Read these off the grid that follows. Counting starts at 1.
1) Read off the entry in row 1 and column 2.
2) Read off the entry directly above 105.
3) Read off the bottom-right entry.
4) Read off the entry at row 1, column 3.
5) Read off the entry in row 3 and column 1.
6) Read off the bottom-left entry.
7) Read off the top-right entry.
8) Read off the entry at row 2, column 1.
[[122 122 128 150 154 118 142 106 151 146 149 135 138 154 119 138]
 [137 120 127 144 129 120 135 106 146 130 119 155 135 151 142 117]
 [118 130 111 101 148 111 110 142 144 117 130 138 141 147 143 121]
 [147 149 120 140 120 102 117 154 107 119 124 108 153 116 126 129]
 [101 126 123 135 128 144 107 148 100 152 132 144 148 132 149 114]
 [122 154 137 123 110 112 124 142 101 115 148 143 122 153 106 101]
 [132 128 109 123 146 104 101 108 150 152 130 153 140 146 143 116]
 [113 151 111 102 147 105 143 150 109 104 114 113 135 126 152 126]]
1) 122
2) 104
3) 126
4) 128
5) 118
6) 113
7) 138
8) 137

A = [[124, 126, 130, 119, 124, 129, 146, 126, 127, 131, 130, 130, 139], [129, 133, 126, 127, 126, 130, 103, 129, 138, 124, 128, 129, 112], [122, 137, 126, 137, 127, 124, 123, 126, 130, 133, 112, 119, 129], [130, 134, 123, 128, 129, 127, 103, 130, 135, 127, 125, 127, 113], [122, 134, 133, 130, 123, 127, 121, 125, 138, 127, 124, 126, 128], [135, 126, 127, 116, 126, 132, 106, 130, 138, 121, 143, 136, 111], [121, 138, 126, 136, 127, 123, 126, 126, 129, 134, 112, 119, 131], [120, 133, 127, 123, 126, 123, 148, 127, 129, 135, 121, 124, 145], [123, 130, 129, 134, 128, 126, 151, 124, 119, 135, 119, 122, 145], [139, 121, 130, 127, 133, 130, 121, 129, 126, 123, 142, 134, 122], [121, 134, 133, 146, 130, 123, 140, 122, 121, 136, 110, 117, 141], [133, 126, 130, 119, 125, 131, 107, 129, 140, 121, 140, 135, 113]]
Find the maximum.
A: 151
Find the entry just right of 117.
A: 141

Read these off the matrix that follows. Counting starts at 1.
1) Find the entry just right of 154.
2) Find the entry in the top-right corner.
3) Find the entry in row 1 and column 2.
4) Find the bottom-right entry.
5) Find the entry in row 2 and column 2.
6) Find the entry at row 3, column 1.
7) Find the entry directly above 137.
8) Find the entry at row 3, column 3.
[[116 111 115 129 145 133 118 132 133 127 121]
 [125 133 115 128 143 133 154 127 126 137 139]
 [136 135 132 117 135 121 132 120 135 129 136]]
1) 127
2) 121
3) 111
4) 136
5) 133
6) 136
7) 127
8) 132

Read these off the matrix that follows.
1) The entry just right of 108?
2) The largest entry in the first row?
3) The last entry, reading row by row?
4) The third smallest entry?
5) The entry just left of the largest entry?
6) The top entry of the column that holds the smallest entry?
7) The maximum?
8) The first entry in reading order?
[[126 133 128 129 122 125 126 125 128 132]
 [128 121 127 130 134 130 130 128 126 121]
 [127 135 125 139 111 132 121 114 125 126]
 [128 126 128 126 133 127 131 128 129 128]
 [129 135 131 127 127 126 126 129 133 133]
 [124 144 123 145 100 126 117 108 123 132]]
1) 123
2) 133
3) 132
4) 111
5) 123
6) 122
7) 145
8) 126

Read these off the row that follows.
1) What is the last entry?
2) What is the 1st entry from the left?
3) What is the 5th entry from the end?
[149 127 125 131 121 139 118 150 131 128]
1) 128
2) 149
3) 139
